In the rows, 128 means zero.
A single turn carries every row of the set below to another of its rows. Some are shown first; where does it send the rows asked next?
tukiz: [128 138 145 145 144 136 136 131 124 148 103 142 132 138 153 115 131  85
 157 124 128 128 175]
bik: [135 124 136 126 117  94 112  95 121 110 122 148 107  95 144 158 133 156
 145 139  83 123 128]
Bep: [ 88 134 116 100 155 126 142 146 117 161 137 152 127 112 102 132 116 113
 119 130 156 103 134]
Kovid: [122 115 113 129 121 125 126 151 129 154 115 143 150 133  95 117 123 123
  98 105 148 116 152]
Vumom: [132 128 143 139 109 102 103 115 121 114 129 148  97 116 129 114 113 163
 151 147  68 105 136]
nedu: [126 139 130 122 165 114 138 172 127 121 111 143 140 128 127 128 136  82
 150 151 122 132 159]
bur: [121 125 113 113 157 103 128 159 139 153 102 139 140 122 116 117 128 100
 126 121 146  99 157]
bita: [112 152 141 137 135 138 138 169  94 108 134 142 118 121 118 141 104  93
 116 157 114 149 143]
duva: [119 132 116 120 131  99 130 126 127 168 123 147 126 146 103 126 124 107
 114 120 165 107 157]
likim: [142 107 124 126 118  95 124  93 125 115 122 148 128 102 131 149 155 163
 145 123  87 131 121]
difer: [ 97 133 119 126 126 140 153 153  92 141 145 144 125 115  98 135 109 119
  94 130 150 129 119]
bos: [132 134 124 136 135 106 134 151 127 152  96 139 125 142 138 129 130  79
 133 141 126 133 181]
zimat: [146 111 127 140 117 112 125  98 123 133 131 140 108 113 124 110 168 173
 146 120  89 124 121]
numur: [111 144 129 135 163 125 154 147  82 130 129 147 118 128 125 135 124  81
 133 157 113 158 158]
lelo: [139 114 121 142 112 110 153 108 104 131 135 128  90 100 139 114 164 164
 134 125 100 117  98]
Lat: [128 126 133 144 103  98 144 130  98 112 130 129  82 100 147 114 116 148
 136 152  90 100 106]
bidi: [138 100 114 130 117  93 147 101 107 117 123 134 118  90 143 145 155 160
 132 125  98 124 102]
Rup: [107 147 134 129 158 132 154 109  84 138 155 143 122 130 117 115 112 107
 126 118 165 111 127]
noba: [126 133 133 133 130 123 140 113 129 161 122 140 136 146 128 108 132 103
 137 103 172  99 148]
Detek: [144 134 144 141 118 109 106 101 123 120 128 139  85 109 138 121 145 163
 151 139  77 119 134]
ligo: [136 135 135 142 130 124 110 167 133 121 102 141 140 139 119 125 119  97
 123 133 114 137 176]
kis: [110 151 146 143 171 145 148 126  80 124 137 144 118 123 142 117 111  88
 147 138 119 138 155]
siz: [132 119 126 126 113  91 135 103 105 113 121 135  95  82 155 157 132 151
 132 137  94 118 110]
lila: [137 136 137 141 114 104 133 112 103 118 134 128  68  96 150 124 139 154
 136 143  89 112 110]
vapi: [ 99 141 118 117 157 119 150 122  82 148 155 154 121 132  92 133 118 110
 111 136 150 132 135]
kera: [133  99 117 145  99 107 164 124 102 127 133 133 113 111 129 104 146 160
 139 134  96 114  94]
Moli: [134 103 129 141 108 113 126 111 125 130 131 153 128 126 112 104 146 173
 153 131  77 121 123]
lezi: [ 93 150 135 110 165 135 150 157 104 130 145 158 127 117 111 144 123  94
 142 160 131 135 134]

vapi goes to duva
lezi goes to Bep
And these:
kera goes to Moli
noba goes to tukiz
Detek goes to lila
difer goes to Kovid
likim goes to bik

A single turn carries every row of the set below to another of its rows. Some are shown first; where does it send the rows asked next?
donup: [146 123 138 160 143 140 117 117 143 140 123 118 139 120 140 151  84 132
 165 113 117 149  74 123  95 112 128 130 135 141 119 126 142 133 151 131
 110 114 161 131 110 136 147]
lafu: [107 118 119 103 135 135 107 169 143 160 151 174 107 119 156 139 121 125
 148 111 123 130 114 128 133 141 123 111 131 110 102 162 126 143 129 123
 110 138 157 170 116 134 107]
zag: [130  93 142  98 122 147 128 124 104 131 124 136 130 154 144 151 147 100
 108 153 121 156 164 110 164 151  93 118 123 132  91 110 118 117  80 116
 133 122  96 131 121 137 109]
pov: [126  97 117 120 121 109 104 123 110 162 163 153 157 151 132 119 118 103
 134 184 137  96 134 100 146 161 148 124 168 146 136 133 122 107  93 145
 133 113 138 125 120  91 113]
bisu: [110  99 115 108 135 135 107 167 133 164 164 170 108 126 139 144 123 141
 147 108 122 135 114 127 131 139 117 112 144 115 100 160 117 138 125 117
 115 136 164 175 117 127 106]
zom: [125 121 155 112 165 122 120 121 108 161 170 143 164 137 144 138 114 108
 129 164 137 121 114  95 130 116 133 131 166 136 124 109 146  97  87 118
 152 119 128  99 122  98 132]
kaz: [149  92 144 134 142 152 131 112 124 131 125 154 121 160 145 144 152  82
 143 138 142 129 125 110 147 154 131 111 167 144  78  92 134 148 138 114
 112  89 117 158 102 110 100]
leg: [152 117 154  97 149 147 119 106 119 141 119 125 148 137 125 107 112 111
 123 164 127  73 126  93 152 135 125 112 158 150 125 115 138 105  98 126
 142  97 135 100 120 101 140]
Zot: [129 126 146 159 139 136 128 116 148 155 125 125 155 106 141 153  91 122
 145 133 100 157  74 124 107 125 129 138 144 136 136 113 129 146 145 128
 116 105 177 133 114 129 154]
sivuz: [151 139 130 157 140 134 111 117 156 134 125 121 133 118 142 150  88 134
 165 122 117 141  79 124  86 117 145 120 127 132 117 129 133 132 146 134
  97 118 148 137 111 132 140]
lezap: [127 104 139  96 122 133 128 119 112 122 121 128 126 161 149 141 157 110
 113 145 116 161 160 113 163 145  96 119 120 133  88 118 128 121  82 118
 130 110  86 140 114 137 114]
vuliz: [117  83 151 143 109 146 150 128 131 160 136 129 163 122 148 146 114 107
 110 170  98 152 116 114 138 159 117 153 158 140 132  90 123 147 110 115
 141 122 173 113 139 130 138]
geb: [139 101 113 116  98 122  99 116 139 124 116 127 128 111 120 117 114 155
 123 116  73 126 133 124 128 127 120 128 109 133 147 156  99 111 104 149
 136 112 146 136 151 142 147]
Pib: [146  70 148 112 132 125 150 113 139 110 141 140 142 108 149 119 148 120
 123 138  96 132 139  86 142 135 128 121 157 148 136 107 102 134 114 125
 132  94 157 143 173 119 117]
zuka: [154  78 147 121 149 141 157 114 123 114 134 143 129 139 168 134 150  94
 141 147 132 132 133 100 144 140 131 114 170 146  99  91 125 163 126 113
 118  93 133 156 131 106 111]
gagep: [122 114 105 123 100 126  88 116 151 132 110 118 122 128 104 133 109 146
 145 127  90 128 132 135 142 147 112 131  94 129 137 170 110 107 104 139
 115 128 141 132 128 153 141]
Vuv: [132 109 108 114  96 127  99 120 142 133  99 123 132 124 114 128 102 151
 132 128  82 124 137 132 134 140 112 133  95 142 144 162 104 106 106 149
 117 121 142 141 136 147 141]
Sugu: [117 116 155 113 170 116 135 116 104 153 176 128 146 135 149 135 120 107
 146 167 145 122 110  96 132 123 123 117 163 144 122 120 144 101  85 121
 135 115 137  99 124 105 127]
fep: [136 131 146 132 137 133  92 117 138 137 131 160 137 153 118 122 129 116
 108 107 122  83 118 139 142 116 135 123 164 138 107 109 145  94 131 110
 159  78 115 154 107  90 113]
Relik: [154 116 144  97 146 136 130 101 117 139 111 114 140 141 135 107 113 108
 129 168 132  82 117  94 148 148 131 119 157 157 131 130 132 117  98 140
 134  98 149 101 104  97 140]
Migom: [139 139 140 144 119 141  81 135 121 152 140 146 169 154 128 149  97 122
  86 134 121 121 120 129 131 110 125 138 145 124 109 104 142  88 108 120
 171 105 105 131 103  95 122]
Nolu: [101 100 115 112 126 134 110 174 123 151 167 164 104 127 136 137 107 142
 137 111 112 123 110 126 136 139 117 119 148 101  97 146 116 150 126 115
 127 128 173 165 127 129 112]
Rirug: [111 108 118 106 133 129 115 163 142 170 155 159 114 121 158 147 124 140
 153 106 124 132 115 135 144 141 126 110 132 118 101 167 130 137 131 126
 116 138 156 173 110 132 107]
Bav: [137 128 152 115 142 161  82 128 133 158 122 147 157 136 112 128 121 104
 105 123 108 111 128 109 149 119  94 101 146 118 115 104 151  85 104 107
 151  91 105 138 135 115 112]
miba: [146 105 131 166 110 116 122  86 117 111 129 123 154 167 140 160 127 102
 129 157 123 154 136 132 127 135 145 152 132 159 107  92 120 112 111 136
 131 101  93 123 109 118 128]
Sifu: [125 109 127 119 126 118 104 118 109 162 156 164 156 158 121 116 124 111
 122 174 132  79 129 114 152 148 155 130 174 145 132 121 126 103 103 133
 144 106 136 128 121  87 114]
ruzo: [136 125 140 156 138 139 123 118 152 157 127 127 146 108 137 150  90 131
 152 124  99 152  67 125  96 123 131 129 143 135 125 115 138 143 152 126
 121 101 168 134 118 137 148]
nago: [150  91 124 162 105 121 138  93 108  95 137 116 139 164 131 145 125 109
 128 174 122 138 128 126 130 145 143 158 148 151 119  90 104 141 109 119
 129 105 128 119 122 107 134]
zim: [125  85 130 139 119 125 145 132 108  97 169 126 117 147 129 129 117 131
 123 141 117 114 121 122 140 145 136 156 174 126 106  95  92 150 118 110
 137 118 175 122 133  98 127]
bebes: [129 122 107 117  95 130  93 120 141 132 112 124 119 126 120 126 114 142
 136 128  89 126 133 143 129 144 118 128  91 125 142 165 107 100 102 144
 113 134 141 132 133 154 141]
dup: [145 126 121 148 103 157  85 128 125 151 111 150 133 177 128 145 119 110
 115 127 128 129 121 146 137 145 133 129 137 124  75 108 144 124 133 117
 127 103 101 160  70 106 110]
Pak: [139 106 127 169 105 116 112  89 118 120 126 122 152 171 134 155 133 101
 135 160 119 164 126 127 127 139 135 147 126 151 107  95 139 115 113 130
 121  91  85 128 112 129 123]
tila: [117  83 142 110 108 141 143 126 111 139 140 133 144 148 150 148 152  94
 115 173 116 162 155 115 162 161 102 136 141 141 119 109 120 140  79 112
 142 129 124 128 138 137 123]
tuz: [157 127 121 157 150 134 113 118 145 136 123 121 137 117 143 150  81 137
 167 119 116 151  77 116 101 114 134 125 121 127 118 134 135 132 152 137
  96 114 154 133 107 125 136]
Losun: [104  97 124 118 126 135 120 171 113 140 173 158 104 127 136 136 110 135
 139 117 115 115 107 133 148 139 120 120 148 103  98 146 110 149 129 108
 120 127 183 163 128 118 116]
dera: [141 137 143 106 140 142 103 113 130 109 110 136 113 161 128 135 140 126
 123 101 119 132 143 126 149 111 110 110 121 128  78 118 139 102 108 109
 129  92  85 155 106 125 109]
kir: [152  95 134 139 133 147 123 118 117 132 121 148 122 169 152 138 147  95
 138 139 139 137 122 112 143 151 133 110 160 131  71 100 140 157 133 118
 108  90 107 161  90 110 100]
Deref: [141 124 140 155 134 130 111 115 150 138 118 124 143 119 146 147  83 126
 168 119 113 149  67 124 100 112 124 128 128 138 114 121 132 138 156 129
 105 103 162 138 119 134 144]
dotu: [133 123 136 151 120 138  82 112 136 155 127 155 162 149 132 157 130  99
 127 131 115 171 132 124 127 118 120 121 113 134 103 107 157  87 115 123
 125  98  76 151 123 137 108]
dig: [112  95 120 110 124 133  99 167 134 165 157 167 106 124 153 141 116 134
 144 105 122 135 106 131 139 137 112 114 141 102  92 154 115 142 123 117
 117 137 168 174 119 130 108]
Pif: [140  90 126 117 102 121 104 115 141 121 119 123 135 103 125 121 116 146
 124 122  76 125 143 117 134 128 121 125 112 131 148 159  92 113  96 144
 130 112 152 143 155 136 151]
novom: [130 112 114 114  91 116  93 110 148 129 106 122 129 127 120 127 108 154
 130 124  82 132 129 137 137 136 109 131 102 134 138 157  88 107 101 144
 121 121 143 142 134 144 143]

Zot goes to Losun
Relik goes to Sugu
sivuz goes to lafu
And these:
Pib goes to vuliz
nago goes to zuka
donup goes to bisu
dera goes to dotu
zom goes to Sifu
gagep goes to tuz
kir goes to lezap
novom goes to Deref
kaz goes to zag
Migom goes to fep
geb goes to ruzo

